In the rows, 128 means zero.
Named moves come first, each a turn or a mirror and shown by rows before and after it. Which of them, in which order, take the first row of each pair that follows to the second? Write the first one first, as in the answered first pair.
Q822 (before => after):
[129 111 109  91 115 117 159 117 131  77  85 154 173 136 138  90 120 104
 108 112 165] => [138  96 105  81 119 116 132 114 121  73  96 155 159 127 140  83 130 109
  97 107 150]
[128 153 173 120 118 117 193 141 115 141 132  89 144 125 110 153  65 101
 155 152 166] => [168  91 164  83 125 123  92 128  76 120 181 102  89 101 131 121 115 115
 115 121 104]
[145 155 116 150 129 115 142  89 121 155 116 130 102 123 128 111 175 189
 190  98 101] => [143 161 116 152 129 114 155  89 125 157 110 130 107 123 130 110 170 187
 196 104 108]
Q673 (before => after):
[125 147 111 133 136 124 139 128 137 138 111 131 139 132 127 121 143 152
 138 126 121] => [124 139 111 132 136 128 135 131 143 128 111 140 142 139 128 114 147 144
 129 119 121]
[126 132 150 160 146 148 175 126 131 167 114 153 148 156 125 118 138 178
 152 111 118] => [124 125 151 161 149 154 171 128 135 162 114 160 149 163 129 113 141 170
 143 105 118]
[132 107 146 114 130 127  99 122 119  90 156 113  94 119 124 136 122 107
 103 140 117] => [129 111 151 117 129 124 105 125 119  93 156 108  97 116 120 145 113 106
 104 145 123]
Q89 (before => after):
[111 148 117 134 119 172 146 144 166 115 109 193 156 186 169  88 167  84
 114 119 135] => [102 182 114 152 112 149 194 143 170 144  99 163 169 172 154 117 138 100
 151 145 154]
[148 129 133 126 127  98 155  85 105 164 148  74 105  70 113 151 100 172
 151 151  87] => [161  79 132 107 142 125  90  88 102 132 165 112  88  87 134 115 138 157
 104 120  63]
[126 146 122 137 127 112 147 125 124 149 146 107 131 112 111 152 111 129
 149 137 139] => [142 127 107 130 132 113 116 115 118 148 150 114 110 111 121 136 140 148
 141 125 109]
[123 143 105 131 138 145 137 130 144 140 107 148 125 180 143 118 161 147
 135 110 122] => [116 141 114 131 141 150 139 136 147 136 107 152 134 185 141 118 152 135
 130 112 133]
Q367 (before => after):
[ 74 129 126 172  96 133 186 160 154 129 140 119 132 109  81  94 133 135
 189 141 124] => [ 70 119 148 162  93 140 174 173 151 114 163 121 134 107  79 103 111  97
 166 149 144]
[129 121 149 117 121 136 109 125 133 105 139 130 111 130 129 128 133 123
 120 118 117] => [133 123 136 120 121 133 108 118 133 115 131 130 108 126 131 127 143 141
 130 113 105]
[168 110 122 120 110 115  90 109  97 151 155 114  90  92 129 125 162 178
 147  98  89] => [138 133 103 157 118 129 152 117 140 156  93 143 129 141 132 103 182 190
 170  86 107]
[112 117 148 146 110 115  90 141 125 107 130 142 127 128 128 114 133 114
 101 124 141] => [123 116 137 147 108 104  81 129 110 115 135 136 113 116 131 113 144 135
 108 123 121]

Each pair is two moves apart.
[126 193 123 159 116 135 135 134 115 160 162  62 142 141 147 116 139 171
 204 128 122] => [115 168 116 159 132 174 122 147 138 131 136 108 153 185 166  74 180 157
 172  90 118] | Q89 Q367
[ 96 116 156 120 134 162 156 145 147 103 128 155 133 132 147 140  90  82
  87 149 150] => [103 132 157 118 121 137 164 136 128 124 143 121 123 101 131 167  67 101
 112 173 152] | Q367 Q822
[101 105 103 109 132 142 120 145 145 120 132 152 127 125 160 129 136 115
 118  88 122] => [ 99 138 100 127 126 121 162 141 147 146 121 127 138 115 143 154 109 129
 156 109 139] | Q89 Q89
[118  86 104 118 168 118  64 167 123 150 100 133 115 138 130 148 158 143
 124 107  97] => [114  80 125 107 168 120  56 175 120 136 122 129 118 133 125 160 136 110
 107 119 118] | Q89 Q367
[ 83 157  89 144 167  71 178 127 182 128  87 117 160 131 139 157  60 113
 161 176 135] => [122 110  52 128 185  83 100 103 158 119  89 144 114 127 162 101 149 167
 141 122  49] | Q822 Q367
[136 131 131 121 119 121 112 127 116 127 157 100 104 112 126 139 116 132
 121 131 113] => [137 140 120 127 119 115 123 122 115 139 145  97 105 113 126 137 122 147
 134 130 109] | Q822 Q89
[142 116 135 108 114 140 103 140 135 143 124 134 105 125 133 157 161 128
 127 108 116] => [124 131 146 121 109 143 135 150 152 142 114 134 128 137 129 167 142 108
 130 117 146] | Q673 Q822
[116 146 131 130 138 130 153 123 145 130 109 138 144 138 126 141 117 122
 140 127 135] => [138 122 119 115 138 127 109 113 122 127 129 137 113 119 132 131 141 138
 128 116  96] | Q673 Q822
[131 149 129 140 112  79 123 113 117 149 132 103 109 111 128 147 123 171
 153 144 121] => [128 133 115 147 128 106 116 115 138 134 102 144 120 148 146 106 169 176
 136 114 108] | Q89 Q367
[112 147 136 127 142 151 155 144 158 111 105 150 150 144 134 128 126  91
 138 119 150] => [124 155 149 114 130 125 143 133 129 126 140 109 129 104 121 160  93  97
 152 147 149] | Q367 Q89
[154 115 153 118 123 122  39 114  97 140 162 123  97  84 131 133 101 106
 119 145 142] => [138 173 115 167 119 105 134 103 127 184  90 112 127 104 120 130 114 170
 189 145 145] | Q367 Q822
[121 134 147 130 115 115 134 123 118 126 152 110 126 115 126 156  97 101
 129 154 145] => [138 127 116 130 118 102 117 103 106 143 141 109 107 106 132 137 136 151
 144 139 104] | Q822 Q367
[136 120 129 122 134 138 199 164 137  79 103 156 150 157 116  96 115 100
 122 127 149] => [160 130  91 126 135 109 192 136 108 111  96 130 119 123 112  94 144 176
 162 122  97] | Q89 Q89
[113 133 120 146 133 142 141 130 163 134 103 153 147 151 129 111 143 121
 117 103 137] => [111 129 144 131 125 137 130 141 157 125 130 141 143 136 123 136 107  90
 101 124 158] | Q89 Q367
[131 138 137 114 122 113 101 128 128 111 164 118 131 112 121 151 102 100
 121 134 144] => [133 160 117 132 121  98 129 115 132 141 143 106 130 105 116 151 111 134
 156 136 135] | Q367 Q822
[118  96 157 121 120 144  77 145 133 118 162 158 100  93 143  97 128  75
 105 110 126] => [ 96 161 140 169 112 121 177 138 158 165 104 135 138 102 125 116 106 116
 174 131 157] | Q367 Q822
[146 170 114 127 130  85 173 129 127 154 134  92 125 105 103 162  85 155
 182 158 121] => [138 153  85 143 149 118 171 131 155 144  85 143 134 154 125 103 157 180
 171 111  96] | Q89 Q367
[148 168 130 110  65 155  89 103  96  99 179 109  95  87 135 152  82  98
 153 114 153] => [164 146 103 111  78 171  64  93  98  95 157 138  83 104 153 111 138 131
 144  79 114] | Q367 Q89
[151 133 113 115 117 111  94 108  97 152 158  90  98  97 127 142 124 157
 149 139 108] => [108 164 137 135 116 129 164 135 142 142 120 110 155 139 122 151  88 107
 149 150 173] | Q89 Q822
[146 146 140 127 121 100 146 130 114 185 152  75 113  93 114 174 106 182
 145 176 141] => [143 133 103 149 145 125 148 127 140 181  92 124 122 144 137 114 182 218
 145 126 107] | Q89 Q367
[145  94 115 130 120 135  88 135 103 115 164 104 121 123 119 152 151 143
 131 123 138] => [125 121 125 146 115 129 132 143 118 125 147  94 146 127 108 174 117 130
 151 140 170] | Q822 Q367
[139 151 121 158 104 119 150 118 107 167 115 105 112 109 104 143 128 198
 158 151 146] => [120 140 122 170 117 158 159 136 146 141  80 155 145 163 122 107 159 169
 130 118 158] | Q673 Q367
[140 121 103 133 122 102 130 131 123 153 129 120  90 109 108 135 114 166
 121 121  91] => [114 140 107 153 126 116 173 143 155 149  97 134 124 137 106 135 105 147
 122 121 123] | Q673 Q822
